(in the rows, 128 means zero)
One turn moves each row of this set onto another row. After a few examples, where does it send each row asked below?
Z_520: [133 122 123 154 103 133 150 126 138 104 157 137 109 152 146  91 131 133
 118 140 148]
Z_919: [133 116 121 155 106 128 150 129 139 114 159 140 109 148 142  87 126 140
 128 132 155]
Z_348: [130 134 122 117 145 122  84 109 150 140 103 123 125  94 135 152 103 120
 127 127 117]
Z_414: [117 130 102 108 144 126 144 153 122 136  87  98 143 116 102 149 131 151
 117 128 130]
Z_902: [139 113 120  79 127 129 139  96 117 120 100 129 166 124 117 151 132 127
 107 127 123]
Z_349: [115 119 106 125 149 105 140 137 141 154  94 104 125 106  91 146 119 130
 112 142 113]
Z_67: [134 114 121 153 104 127 149 127 141 114 158 138 110 146 139  85 127 139
 127 135 156]
Z_841: [134 121 124 156 103 131 149 126 139 106 157 139 107 153 146  91 130 131
 118 140 147]
Z_556: [139 129 127 120 153 115 135 102 122 141 118 146 134 129 131 173 120 101
 114 122  96]
Z_367: [134 114 122 153 104 128 149 128 140 113 157 139 110 148 141  85 126 141
 127 134 156]
Z_591: [138 117 126 115 145 107 135  89 131 144 116 143 135 122 118 161 117  97
 109 132  96]
Z_440: [133 118 124 155 101 129 149 121 143 106 157 137 108 150 143  89 129 129
 117 143 146]
Z_185: [142 137 123  99 145 137 140 116 105 121 111 139 156 135 138 171 132 124
 116 112 112]
Z_439: [118 137 106 136 160 113 141 152 131 152  99 111 119 117 107 161 122 132
 119 128 110]
Z_71: [132 146 120 113 147 138  86 123 137 132 103 123 133 101 147 159 109 132
 132 116 121]
Z_640: [134 119 123 157 103 129 149 124 141 106 157 139 107 151 145  91 129 129
 118 142 145]
Z_310: [133 120 122 153 101 133 149 127 138 103 156 137 112 152 146  91 131 134
 118 140 149]
Z_974: [140 126 121  85 134 137 140 108 106 118 104 132 165 131 130 161 134 130
 112 118 121]
Z_879: [133 117 123 152  99 131 149 124 141 104 155 135 111 151 142  86 130 133
 117 142 150]
Z_968: [133 117 123 153 100 130 149 121 142 105 156 136 109 150 141  87 130 131
 117 143 148]
Z_864: [136 105 121  86 127 117 137  85 127 130 103 130 157 119 109 146 126 116
 105 136 116]
Z_584: [136 107 123 100 136 108 135  82 133 139 110 135 145 119 108 151 120 103
 105 138 106]
Z_405: [129 128 118  95 132 134  86 109 143 126  94 114 145  95 130 141 110 138
 125 129 133]
Z_96: [134 115 122 157 107 126 150 128 141 115 158 139 108 146 140  85 126 138
 128 134 154]
Z_849: [133 116 121 155 105 129 150 130 139 112 158 139 109 147 140  86 127 140
 129 133 155]
Z_857: [142 138 125 114 152 129 138 113 111 132 116 144 142 135 139 177 126 113
 117 113 102]
Z_179: [127 126 121 110 139 121  83 103 152 138 100 120 130  91 128 146 103 123
 125 132 120]
Z_588: [116 128 106 133 156 107 139 143 137 155  97 108 119 112  98 155 118 128
 117 136 108]
Z_205: [115 115 103 112 142 111 141 137 137 146  88 100 134 108  87 141 123 138
 111 142 122]
Z_659: [119 141 105 129 158 123 142 159 122 145  96 109 128 120 111 162 126 140
 121 123 115]
Z_736: [133 114 122 155 105 125 149 128 141 115 158 139 107 147 139  86 126 138
 128 134 154]
Z_829: [132 144 118 105 142 143  87 123 134 125  98 120 142 102 145 155 112 140
 130 115 129]
Z_39: [133 113 122 154 105 126 149 127 142 115 157 139 109 146 139  85 126 138
 128 133 155]
Z_168: [116 121 103 107 140 120 142 144 129 139  86  97 142 110  92 143 128 147
 113 137 128]
Z_652: [118 138 103 118 150 128 143 159 119 137  92 103 137 118 110 157 130 148
 118 123 123]
Z_267: [134 116 123 156 105 127 150 129 140 114 158 140 109 147 141  87 126 138
 129 133 154]
Z_289: [130 136 118  96 135 141  88 118 136 123  95 116 145  98 137 148 112 142
 127 120 132]
Z_246: [132 142 122 119 149 129  85 117 144 136 104 125 125  98 143 158 104 124
 130 122 116]
Z_781: [134 119 121 150  99 133 150 125 139 103 155 136 112 151 143  88 132 133
 118 141 150]
Z_338: [128 124 118 100 133 126  85 104 150 133  95 115 138  91 126 141 106 131
 124 132 128]

Z_736 -> Z_919
Z_520 -> Z_879
Z_349 -> Z_659
Now these:
Z_829 -> Z_338
Z_185 -> Z_864

